In the rows, 128 means zero.
Y: rows in 4 groups, each row roughly a mix of its group's directions
Y (96 x 10)
[[126 161  74 143 133 120 121 148  88 108]
 [126 114 171 164 161  98 116 115 127 162]
 [136 118 117 124 107  96  80 100 137 170]
 [138 156  89  83 130 147 145 166 115 130]
 [116 165  92  88 120 116 106 140 108  96]
 [139 100 143 127 116 133  92  75 148 157]
 [136 113  90 153 143 118 101  74 124 150]
 [114 141 133 175 158 123 178 152 120 121]
 [ 99 115 113 154 133 107 170 138 103 171]
 [103 115 129 154 165  93 142 104 138 170]
 [143 122 140 118 124  98  66 102 150 145]
 [125 131 124  69 111 118  79 127 140 113]
 [107 148 155  77  96 136 106 140 104 112]
 [108 114 151 157 165  79 127 118 149 150]
 [106 157  97  96  99 145 133 151 112  89]
 [126 130 131 174 170 117 171 146 120 151]
 [125 179 117 116 108 148 136 178 111 111]
 [134 156  87 159 151 120 177 145 127 124]
 [107 142 135 177 159 113 174 143 123 121]
 [108 157 125 157 156 123 175 155 108 106]
 [108 163 102 133 142 132 174 155 109  95]
 [169 127  96  96  97 149  92 110 131 131]
 [152 171  79 116 139 129 148 150 108 112]
 [112 106 154  72 121 120  88 107 131 134]
 [149  84  98 117 147 116 102 128 151 168]
 [173 154 104 104  98 127  90 148 138 134]
 [122 177 137 124 134  94 103 119 110  84]
 [125 168 122  99 103 133 128 175 123  92]
 [107 150 128 143 131 130 179 156 133  82]
 [127 111 116  78  89 141  90 106 141 125]
 [195 129 116 116 121 134  91 130 127 151]
 [ 92 122 140 143 148 110 166 159  89 149]
 [165 142  86  72 131 136 133 134 127 140]
 [170 105 110 106 136 127  85 101 138 158]
 [148 146  97 110 106 126  95  88 167 120]
 [152  96 119 138 161 118 113 143 148 182]
 [122  92 164  99 107 137  83 108 134 144]
 [120 170 109 157 140 118 167 147 120  89]
 [102 137 130 139 140 135 186 165 103 110]
 [135 133 139 129 165 159 167 147 135  81]
 [196 138 104 116 126 145 114 149 118 145]
 [117 134 135 166 152 131 194 124 120 134]
 [135 152  86  72 122 145 145 141 114 113]
 [146 132 102 132 100 134  62 109 118 134]
 [142 127 139 115 101 134  65  95 142 142]
 [115 136 135 115 104 137  86 152  71 126]
 [119 110 124 149 178 115 181 145 122 139]
 [ 98 138 115 100 150 148 182 134 103 111]
 [109 112  80  77 143 140 153 128 117 119]
 [143 124 122 131  98 139  84  81 158 148]
 [115 175 116 135 117 106 128 122 129  69]
 [129 169 107 158 152 116 168 151 114 103]
 [138 171  84 151 122 130 139 164 112 102]
 [124 144 137 112 101 139 101 182  92 111]
 [131 183  99 127  99 138 127 152 109  97]
 [ 93 136 146 150 152 118 178 160 114 111]
 [140  84 148 150 134 132 109  87 145 166]
 [125 148 152  94  89 141 102 169 115 109]
 [128 149  71 105 134 108 101  94 132 113]
 [ 81 110  90 107 112 128 147 100 156 134]
 [153 119  91 123 163 130 180 151 128 113]
 [139 162  92  87  95 140 117 152 120 106]
 [ 96 124 148 149  95 164 123 103 109 166]
 [155 114 161 168 153 114 117 126 145 172]
 [119 167 100 141 114 129 157 141 132  74]
 [114 135 184  97 101 145 148 101 144 131]
 [142 137 146  93  94 134  77 120 123  95]
 [138 136 134 178 137 139 186 146 137 129]
 [112 110 141 153 182 105 168 140 127 142]
 [132  87 161 157 131 138 123  91 132 168]
 [111 131 133 145 167  96 174 159 132 106]
 [157 113  91  81 112 119 105  95 140 124]
 [119 152 137 116 129 145 157 169 111  75]
 [ 81 133 162 139 148 133 160 152 101 106]
 [124 122  90  65 118 133 106 112 124 148]
 [163  96  96 105 129 114  93 113 151 156]
 [106 145 133 122 134 118 166 178  97  98]
 [144 112 119  78 125 127  85 109 122 165]
 [108 147 130  72 115 122 106 160 107 101]
 [143 100 123 138 138 122  99  86 146 178]
 [137  93 122  89 142 107  83 148 157 125]
 [143 132 114 128  79 117  71 128 143 112]
 [ 78 109 170 158 149 122 156 131 125 132]
 [119 104 144 154 188 115 160 128 136 144]
 [112  96 105  94 164 133 167  99 120 131]
 [134 169 103  83 104 144 142 135 111  96]
 [102  91 179 164 138 133 144 130 136 145]
 [127  94 117 136  97 108  75 103 150 118]
 [136 171 103  90  94 142 127 143 115  96]
 [131 146  85 138  87 156 164 122 141 107]
 [137 139  76  74 120 142 129 151 122 122]
 [119 156  95 113 133 117 123 178  97  98]
 [104 110 174 178 127 115 125  99 132 118]
 [108 157 117 128 107 125 168 166 113  88]
 [131 153  94 115  76 157 145 140 114 104]
 [118  99 184 127 125 140 143  92 139 157]]
the two rows of each list that fit no group, in list order (the others fit one group, some only roughly)
  q36: [128  85 157 162 133 122 126  95 149 164]
  q408: [116 153 137 111  69 144  88 123 115 118]
  q622: [126 146 104  70 116 119  90 106 113 119]
  q211: [123 158 109  99  92 125 105 116 133  77]
  q133: [146  83 134 144 135 104  97  93 155 151]
  q49: [142  94 137 129 175 102 110 114 131 171]
  q749: [166 111  87  83 137 123 111 123 139 155]
  q523: [141  96 148 148 153 112 119 110 141 185]
  q275: [152 165  96  79 128 148 133 153 117 112]
  q500: [135 140 112  84  90 135  90 116 131  93]
  q151: [100 145 132 167 137 129 179 146 127  94]
  q110: [131 156  95 144 154 134 178 159 108 118]
  q115: [128 161  77 123 144 112 146 161 124  95]
  q475: [146 119 110 159 116 134  93  74 130 154]
  q36, q275
  q747: [117 166 102  93 103 147 140 151 108  93]
  q233: [141 110 128 151 118 102  96  84 165 153]
  q882: [123 160 134  96  97 146 135 158 127  79]
  q755: [118 160  87 129 154 112 175 131 136 100]
  q795: [157  92 133 144 157 112 111 118 150 177]
  q379: [143 169  87 145 120 129 158 142 137  88]
  q113: [112 141 144 123 142 147 165 171  94  95]
  q30: [137 180 126 119  88 153 113 131 113  94]
  q307: [ 85 154 143 133 102 130 151 163  96 108]
  q862: [132 134  89 130 166 105 162 164 143 106]
  q882, q30
  q570: [112 141 139 170 143 137 178 159 119 103]
  q608: [138 106 175 162 107 154 133 103 134 161]
  q218: [158 144  82  82 104 131 104 142 133 127]
  q893: [133 146  72 153 159 112 162 130 129 114]
  q387: [128 145 148 110  78 145  92 106 125  94]
  q630: [135  87 141 135 147 121 125  78 158 160]
  q732: [147  97 102 131 124 134 114  89 133 182]
  q507: [136  84 151 160 145 106 110  95 148 153]
  q390: [124 103 133 141 176  82 128 129 129 166]
  q240: [162 101 115 131 145 136 105  84 154 162]
  q11: [155 106 121 129 151 115  80 109 133 174]
  q387, q11
  q631: [104 155 155 116 104 148 134 162  96  90]
  q909: [107 141 155 158 168 118 163 156 102 125]
  q670: [151 130 109 121  91 125  82  91 157 140]
  q435: [138 129  76  68 116 137 128 127 126 116]
  q220: [128 151 183 177 143 129 146 140 125 134]
  q920: [116 142  79 142 125 137 184 146 140 116]
  q416: [111 163 107  90 115 153 155 147 103 100]
  q584: [139 166 126 103  89 161 122 110 130  88]
  q345: [129  88 140 154 113 115  89  97 164 136]
  q284: [160  99 110  99 126 137 102 115 136 180]
  q891: [168 107 129 112 144 123  79  98 148 149]
  q282: [148  92 138 127 161 116  98 108 125 177]
  q584, q345
  q495: [137 150 140 135  77 155  91 145  97 126]
  q953: [124 160 129 175 125 143 178 138 104 121]
  q158: [ 96 131 110 142 146 115 192 145 142 117]
  q634: [127  84 159 160 157 127 162 135 138 152]
  q813: [172 122  90 132 121 112  82 106 141 143]
  q769: [143 117 151 113  87 143  72 113 140 140]
  q444: [ 74 137 126 100 144 136 161 146  97 114]
  q618: [136 126  74  70 117 135 123 127 125 117]
  q626: [108 166 110  98 107 148 149 147 105  89]
  q268: [119  93 158 100 122 129  92  87 129 154]
  q158, q813
  q605: [139 133 139 171 172 120 161 152 111 152]
  q458: [118 122 145  86  85 153  97 126 126  93]
  q997: [133 173  82 156 120 133 138 148 100 106]
  q174: [111 106 180 108 113 123  80 125 129 145]
  q725: [161 142  90 106 104 166 143 128 134  92]
  q148: [127 159 106 126 108 137 167 159 129  80]
  q183: [152 163 113 163 144 132 165 162 115 105]
  q418: [111 100 139 148 168 132 160 136  98 168]
  q370: [151  99 138 137 161 119  98  93 156 161]
  q256: [141 169  82  87 132 123 134 155 118 112]
  q212: [114  98 156 164 172 128 150 131 129 161]
  q174, q256
  q186: [126 163 127 120 106 123 130 146 149  64]
  q934: [ 91 121 154 148 159 122 169 154 100 139]
  q579: [115 106 145  76 120 121  77 141 113 127]
  q704: [137  96 168 149 166 108 117 108 137 161]
  q772: [ 93 144 142 163 139 119 175 147 141  98]
  q6: [112 165 105  99 122 152 154 165 105 106]
  q594: [149  96 134 128 163 115  98 101 135 174]
  q155: [127  82 132 144 171 109 137  95 146 154]
  q164: [151  87 134 148 157 112 114 108 148 172]
  q143: [141 180  92 109 109 133 137 112 123  90]
  q426: [128 110 177 167 108 154 136 127 108 158]
  q704, q143
  q237: [148  83 145 142 150 115 107 109 136 176]
  q974: [138  89 164 130 115 139  96  95 147 160]
  q12: [171 103  98 106 129 152 106 102 125 161]
  q553: [127 136  99 153 164 113 175 163 126 112]
  q112: [118 153 138 121 108 170 151 149 118  77]
  q617: [106  92 149 174 137 120 152 119 153 159]
  q947: [111  88 181  91 133 125 111 129 127 147]
  q972: [ 96 152 128 126 132 125 153 171 104  82]
  q650: [ 90 136 124 159 123 136 180 140 139  94]
  q827: [120 133 174 178 157 128 151 141 123 149]
  q924: [ 99 155 149 130 130 130 157 167 113  82]
  q322: [137 139  83  84  91 133 107 130 130 102]
  q237, q972
  q311: [135  85 171 152 154 121 103 118 147 152]
  q606: [161  96 138 149 151 109 107 117 151 173]
  q179: [147 146 102 108  76 155 105 110 144 110]
  q647: [132 124  79  69 133 133 109 136 115 144]
  q810: [116 133 127 161 134 152 186 161 124 112]
  q848: [133 123  79  82  98 124  99 123 132 110]
  q965: [118 160 118 149 133 138 169 160 114  83]
  q33: [144  92 111 168 161 118 135  99 147 156]
  q375: [121 166 132 131 100 145 135 174  89 108]
  q53: [116  99 137 157 178 121 158 120 129 165]
  q745: [129  85 131 106 106 132  97  99 157 164]
  q295: [ 94  85 145 158 142 127 152 115 152 160]
  q945: [112 176 110 127 125 132 162 156  97  97]
  q311, q647
  q106: [ 79 150 144 139 127 119 151 128 122  75]
  q51: [ 99 108 138  91  95 127  91  94 144 118]
  q395: [128 133 139  93 140  99  81 170 112 115]
  q422: [134 112  77  85 126 143 133 122 131 169]
  q255: [144 164 119 104  79 131 108 111 123  91]
  q559: [103 163 139 126 103 137 152 157 121  77]
  q897: [155 128  98  62 124 145 127 123 143 141]
  q145: [ 96 152 161 114  99 122  99 151  89 123]
  q293: [124 113 154  86 103 132  71 131 119 134]
  q754: [155  91 143 151 142 108 108  93 152 160]
  q395, q897
  q171: [114 102 127  80 136 111  77 144 110 126]
  q172: [144  87 131 131 174 117 132 118 144 175]
  q833: [117 133 145 176 168 114 174 125 129 124]
  q766: [113 106 144 140 183 113 157 146 106 155]
  q87: [110 183 109 103 115 131 160 134 113  97]
  q31: [139 150 122 116  78 165 114 112 146  93]
  q989: [106 162 144 113  96 105 110 160 114  89]
  q492: [126 178  76  99 117 125 136 116 116 118]
  q152: [137  92 132 148 146 121 127  75 154 161]
  q368: [ 91 152 156 125 114 117 143 170 101  96]
  q703: [ 71 153 145 124 127 119 138 125 115  81]
  q729: [102 164 115 109 117 151 159 159 101  96]
  q572: [146 116 132 154 116 145 122  66 144 158]
  q196: [111 110 141 141 175  83 143 147 113 155]
  q833, q492
  q803: [143  95 141 132 165 108  98 103 140 170]
  q480: [123 118 109 151 163 110 181 118 152 154]
  q57: [137  98 185 148 135 117 116 115 137 168]
  q983: [162 145 104  80 113 132  85 124 114 122]
  q451: [ 88 158 128 127 125 150 161 163 102 100]
  q638: [154 118 110 173 118 138 103  83 137 154]
  q943: [ 87 124 181 163 131 113 136 123 130 101]
  q663: [143  92 125 123 124 123  70  97 142 152]
  q194: [122 140 124 108  78 169 118 135  86 134]
  q524: [140  79 130 137 115 132 119 104 167 170]
  q493: [134 123  90  72 101 135  99 107 137 130]
  q434: [174 129 125  98 127 119  75 113 123 153]
  q652: [ 88 118 171 162 153 122 141 133 107 155]
  q480, q57
  q252: [112 101 128 159 148 139 166 123 110 177]
  q360: [138 140 121 129  90 142  79  82 118 142]
  q977: [129 107 148 107 100 134  66 104 125 144]
  q332: [157 108 139 182 141 136 141 116 141 170]
  q230: [110 137 174 174 157 133 159 137 117 138]
  q188: [140 100 110 158 159 116 147  96 160 161]
  q719: [143  97 162 164 113 145 121  95 145 162]
  q899: [116 112 121 131 174 107 166 173 118 116]
  q250: [115 140 109 152 149 140 187 162 115 120]
  q699: [127 137 154  98  81 148  81 117 119 130]
  q277: [149  95 181 150 105 146 101 129 145 132]
  q532: [115  76 152 120 129 127 103  91 140 162]
  q332, q532
